(in the rows, 100 means zero)
Each path below is one point turned by a fixed rotation once a step. After each direction that follows a path, write how fast that rotation turns it, in deg/step (0 if it stays still).
Each turn is a multiple of 5 degrees from 10 to 175, or 0.
Each row of a path follows its step; steps can be skipped.
Path 1:
step 2: 100  83 106 102 107 105 115  70 104  99  93 118  82  76  97 134  75 104 119  72  84  98 106  62  98  93  93 104 100 104 134  81 108  87  92 109 117  90  85 111 117 112  99  97
step 4:  90  91  96  90  90 125  88  95 101 118  99 117 128 119  90 134 103 111  97  86 120 100 108  85 104  84  70 104  97 107  88 113  84 105  82 101 135  68  76 100  84  96  96 102
step 8:  81 110  67 100 103 101  77  99 106  96 100 100 102  73 122 120  86 110 110  97  69  88  88 102  84 100  75 109  96 100 116  79  95 130  89 118 124 104 112  93 120 108  75 107
step 15: 106  77 108  90  92  90  98  91  90 109  87 114  98  87 109 101  88 103 119  97  70 115 111 117  63  85  98 127 114  99 107  86 112 115 114  96 137  96 127 107 135  99  91 106
step 17: 110  96 105  88  81 123  89 114  84  83 111 130 115 100  74  86  94 113  92  92  96  85 102  92  90  89  83  92 109 110 109  79  89 125 103 133 126  97  99 106 100  69 100 128
step 20:  86  98 105  86  89 103 105 116 118  98 119 135  94 110 103 107 109  92  83  85  98 107  92  94 102  74  78 123  83 112 100  92  83 115  79 126 139 100 112  90  98  75  88 123
step 28:  95  94  64  74 103  97 111  93 114 135  80 104 103  71 105  84 107 102  99  84  93  97  90  97  65 126 108 114 113  82 101  77  99  90  98 121 111 112 111 109 110 108 113  77
step 32:  62  79 121  90  93  94 113  91  91 119  80 110  97  99 103 111  91 100 103  59 117 119 101  92 107 101 118 105  95  90 119 115 102  92  93 105 132  91  94  89  89  68 117 117
step 35:  84  70  84  86  74  98 121  88  78  98  81  99 106  76 101  91 101  97 111  58 110 118 104  99  91 116 114  98 110 109 124  92  85  78  78 101 131  98  96 108 109  99  89  96
103 101 101 113  98 106 104 108 104  94  99 100 106  99  97  99 102 111 103  91 100  98  95  97  98  96 109 105 104 104  99  97 102 106  93  90  99  96 101  98 104 100  99  95 -> 175
 93 100  89 101 112 103  94 107 109  99 103  98 101  98 108 109 102 104  96 103 102  99 103  98  99 109  96 104  97 104  97  96 101 100 103  99  97  95  99  96  96 106 106  98 -> 20
100 108  97  98 101 101 101  97  96 109 103 104  94 105 101  95 106 111  91 108  93  99 101  95  99 101 106 103 104 109 103  99 104 102  95 104 100  99 105 108  92  96  98  99 -> 130
103 103  94  88 103 101 101 101  98  88  99  98 108 101 103  95 110 104 100  94  95  92 104 101 101  99 104  99 103  97 103 103 107  89 105 105  97  98  98  96 105  98  96 100 -> 155
 97 114 106 104  96 106  99  93 100 101 103 102 106  99 106 105 107  98  97  96 107 105 101  93  98 109 105 101 104  91 104  99  99  93  98  99 103 108 100 101 101 106 104 104 -> 10
 99 105  97  93 107 101 104 100  96 100 100 103  99  96 100 106 101  91 103 105 108 103  97 100  95 106 107 102 102 102  92 100  99 107  94 100  96 102 100  97 108  91  87  95 -> 145
 97  99 101  96 106  95 102 100  98 107 103  90 103 102  97  97 107  99 107  99 103 103  98 107  95 100  98 105 107 100  97 101  98  92  97  96 100  99 102 109 103  95 113  90 -> 115
 99  99  99  96  92 106 103 100 102 105 103 102 109 105 112  97  97 102 104  97 106 100  95 105 104 102 102  94  96 110 106 102  89  98 103  99  99  99 100  95  93  92  99  94 -> 115
Path 2:
step 7:  66 114 117 108 105 109 101 102 106  91  90 100  92 101 101  84 123  82  97 115 121 102 101 128 109  74 103 115 101  91 121  74 101 122 121 129 102  98 116  78 117  77  95 125
step 15: 100  92 117  88  88  89  87 103 122  92 111  85 118 120  60  91 117  93  96  95  92  87 106  63 125  88  91  90 130 110 116 122 109  92 113 101  79 123  98 117  96 110 111  96
step 16:  97 109 106 106  87 108  96 109 102  89  87  85 126 113  89  88  99 103  86  96 115 104  76 115 110  91  76 113 100 101 130  88  98  84 131 129 112  98  87 134 117 125  81  76
step 17: 100 110  71 118 101 125 116  91 106 103  93 113  92  99  91  76  73  86 100  84 102 109  95  93 101 100  91  88  78 113 126  72  93  87  84 121  83  88 120 109 125  71  76  88
step 18: 113  87  86  98 106  99 128  85 121 110  83  96  66  86  74  92 102 103  99  85  75  97  83  65  87 110  72  87 101  98  74  89  84  95  88  95  98  97 101  87  84 115  74 103
step 25:  90  90  99 113  87 108  84 115 100 105 102  97  87  84  82  95 113  72 103 138  89  73 101 115 112 106  82 100 108  86 105  96 129 105 111  93  93 111  68 105  95 124  60 109
step 28:  99  85  91  93 110  99 118 110 101 105 108  99  80 125 114 110 106  92  91 109 104  96 117  93  88 113  85 110 110  77  80 131  85  91 127  78  89  78 108 112  75 135 106  64
step 34: 110  98  99 101 115 115  97  88 127  77 132  97 104 109  98 101  80  78 104  86  87  76 104  89  99 104  76  92 103  47 134  88 109  97 103  86  86  88  93 116 105 103 105  89
step 38:  70 103 111 109  96  94  94  93 106  92 110 116 102 103 107 120 115 104  77  99  87  98 102  96  66  83  97 134 105 101  65 139 113 126  90 108 125  99  90  97 105 108  82  95
 95  95 100 100 101 102  97 104 105  99 104 108 102 102  89  95 101 100  90  92  94 104  99 112 111  95  97  96  98 105 103 103  99  96 102 103 103  99  94  96  97  96  94 103 -> 45
101 104 103 100  96 100 101 103  99 102  98 102 100  95  97  93 104 105  97 102 110  92  93  92 102 109  97  99 103 100  98 104  91  90 101 109  97 107  99  97 103  92  95  96 -> 10
 91  98  96  96  91  94 100  93 111 106 108 103 103  97 103 103  99  98 105 103 105 104  98 103 102  99 103  95  97  99 100 103 101 103  90 101  93 102  92 102 106 102  97  91 -> 170
 98  98  98 109 101 100  98  99  96  94 103 110  98 102 100  98 101  97 112  97 103 112  93  96 100 105  91 103 103  97 101 100 100 103  99 104  92  96  98 100  93  96 107 105 -> 110
102 111 101  98 101 108 105  95 102  99 103 110 102 100 103  94  95 105  97 105 103  93 106 103 101 110 102  96  96  97 100 107 105 106 102 100 101  96  94  99  89 105 102 103 -> 10
108  98  90 101 101 101 113 108 106 104  98  97 105 104 106  92 102  96 106  98  97  97  94 104 107 103  97 104  98 100 102  99  95 108  94  98 106 101 101 103  96  94  98  97 -> 60
 94 110  98  97  94 100  99  99 102  97 102 100 104 101  89  93  94 104 108  93  93  99  97  90 100  94 109 106  99 101  92 103  96 106 101  96  99 102 104  96  99  99  98 103 -> 125
Path 3:
step 11:  96  74 103 131  77  79  98  84  97 107 117 128 120  97  86  99  95 102 111  95 114  97 106  91 100  89 109 108 135  98 100 111  93 118  92 112  95  99 117 100 126  96 132 130
step 13: 117 100  94  87 101  77 105 111 119 103  76  91  91  88 112  99  91  98 108  89 130  82  79  96 108  84 119 132 113  95 100 102 105  76 104 106  72 103 147  96  88 102 100  94
step 15:  90 113 104  87 102 105 108 108 105 117  92  97 123  90  74 114  95  88  89  97 105  67 111 126 126  93 108  96  93 130 114  87 124 118  96  93  77  80  92 105  96 120  74  85
step 17: 109 126  80 116 119 109  84 107 103 100 102 110 105  59 100 103 109 102 114  98  79 122 120 114  97  81  90  80 120  98 133  97  98  90 106 100 119  95  91  89  81  86  72  92
step 24:  96 106 111 132 112  85 107 128  98  95 122 105  85  76 112  97 121  80 115 112  96  99 112 103 108  75 128 122 101  91 118  85 104  57 105 109 111 110 101  92  83  91 104 103
step 26:  94 116 111 100 128  83 111  89 112 112 105 102 106 127 101  93  95  70  95  95  82  89 117 119 133  85 107  94 109  93  86  91 101 129 102 125  92 139 112 108 102 114 108  91
step 27:  90  94  95 102 117 107  75 122  79 109 110 105  94 106 103  98  75 113  90 124  62 102 111 105  99  96  72  98 107  74 141  96  83 106  95  96  98  97  90  86  86  77  93  86
step 35: 112 142  80 108 119 118  90 124 102 105  96 110  78  73  94  99 110 104 119 106  70  91  80 104 115  99  89  96  99 101 122 106 114  93 119 109  89  85  80  89 110  85  98 121
step 36: 112 115  84 102 118  89 111  82 101 102 102  97 113 103  97  70 103  93 122  96 110 125 123 113  97 100 105  81 131  74  95 114 121 131  85 119  91 122 116 114 102  99  99 123
 97 103  91 105  98 101 100 102  92  92 100  98 104 102  98  97 109 102 107  95 100 100  93 100 110 104 104 100  99 103  97  95  99 106  94  96 104  98 107  92  92  90 101 101 -> 100
100  98  93 106 109 105 105 101 102 105  99 110  95 105  96  96 105 103  95  99 111 100 100 105 104 106  95 104 100 100 107 103  93  98 102  89  97 100  96 100  96 106  99  98 -> 145
101 106 105  99 100 103 103 103 106  91  99 106 104  92 105  96 101 100 113 105 104 107 100 106  99 103  99 100  96  95 104 101  97 100 106  98 105  91 108 102 107 103 100 105 -> 100
102  97  99 102  94  94 107 109  99  94  98  97 105  94  94  98  98  92  96 105 106  99  96  94 101 104  95  99  97 102  99  94  99  94  98 105  99 102  98  89  97 114  96 102 -> 40
 95 104 104 100 107  94 104 107  92  99 103 106  95 106 103 103  94 104 107  97  99  97  93  98  97  96 100 105  99 101 102  96 100 101  87  99  98  97  94  99 111 101  91 102 -> 95
106 102  93  99 110  99 105  88 102 101  92  94 107  99  98  96 103 100 101 105  98  96 103  94  97  99  93 102  96 103 100  97 107  99  99  99 101  87  96  98 105  96  96  93 -> 140
101 108  96  99 101 103  93  93 101  95  97 108  94 102 102 107 102  92  97 105 102 104  91 105  95 105 101  98 101 107  98  93 103 101 101 103 110 106  95  99 104 101 103  92 -> 160
Path 4:
step 1: 105 117 111  93 103  70 110  83 102  96 103  85  99  80 124 112 106  85  98 119 103 108 123  88 113  81  88  64  97  95 100  99  97  88 122  99 109  83 130  84 101 128  91 107
step 9: 119 109 105  96  84  74 123  88 100 110  78 104 111  88 102 105 125 123 120 123  97 117  96 107 114  86 109 102  77  83  95  88  99 102 109 118 131 108 102 124  86 120 111 113
step 18:  95 101 113 102  94  80 119  95 129  96  74 112 104  97 114 135  90  95 112 111 116 130 110  76 113 120  99 114  97 106 103  81 118 101 119 101 104  85  92 116 102  77 115  95
step 21:  80 112 123 100 114  93 122 114  90 121  68 115 122  87  82 114 116 125 101  98 116 132 114 104 113 100  97  94  87  96 108 106  87 107 103 102 118  95  99 103  78  96 121 121
step 23:  95 108 116 111 108 110 110  93 104  98  73 144 103 103 130 124  93 106 118 102 110 124  97  63 109  85  88 117 103 102 106  88  93 110 105  99  90  95  81 107  96  81  87 108
step 25:  87 109 110  98  95  76 106  97 126  88  93 113  96 100 104 105 100 100 115 127 114 130  80  92 121  96  89 120  96  67  69  82 115  88 108 106 128 108 102 108  90 112  92  91
step 26:  78 118 124  99 113  92 107 116  92 111  89 103 100  92 110 100  88 112  89  99 121 143 136  78 103  94  80  70  95 108 111  98  89 104 103 100 102  92 113 111  82 111 100 107
step 31:  87 110 112 100 101  78  87 117  97  90 107  96 117  83 123 121 104  99  99  95 125 136 128  82 119 110  80  87 117 105 112  88  97  82 114  85  93  76 102 105 119 107 106 111
step 36:  82 112 112 111 102  83  82  91 108 106  92 110 102 105 123 133  95  73 114 109 108 109 112  73 110  93  95  90 108 105  98  86  96  78 117  74 104  71 112  85 122  83  91  96
104 102 100 101  89 100  88  97 105  91 106 103 104 103  96  99 104 100 103 107  90 104 104  99 106  94 105  97  93  92 105 103  98  98  98  98  99 103 100  94  95 100  95 100 -> 135
100  95 100 106 103 102  95  89  90 107  94 100 104  97  93  96 101 111 101  97  92 100  99  97 106 104  98 104  90 108 100  99  98 102 100 102 101 101 100 101 106 101  94  99 -> 60
102  98  95  92  94  94  97 100  99 102  95 100  96  99  99  97  97  94  97  95  94  98 108  96  98  96  98  98  96 101  94  99  97  94 100 102 108  98 107 114  95  88  99  94 -> 40
110 101 102  96 103  99  97 101  95  96 106  99 103 100 110  96  95  97 104  90  98 111 107  97  96 107 102 101  99 101 100  95 106 106  93 101  93 105  95 101 103  94  98 103 -> 90
101 105 102 105  97  97 104 105  99 100 104  95 103 100  97  93 100 102  98 111 101 100 108 104 109  96  96 101 104 109  95 100 111 113 102 101 105 101 102 102  96  96  99 102 -> 85
100  93 105  98  95 101 102  98 106 109 110 100 105  98 105  99  96  95  98  98  95 102 104 100  99 102 100 102 104 100 101 107 106  96 104  98 110  95 105  93 112 104  97  94 -> 155
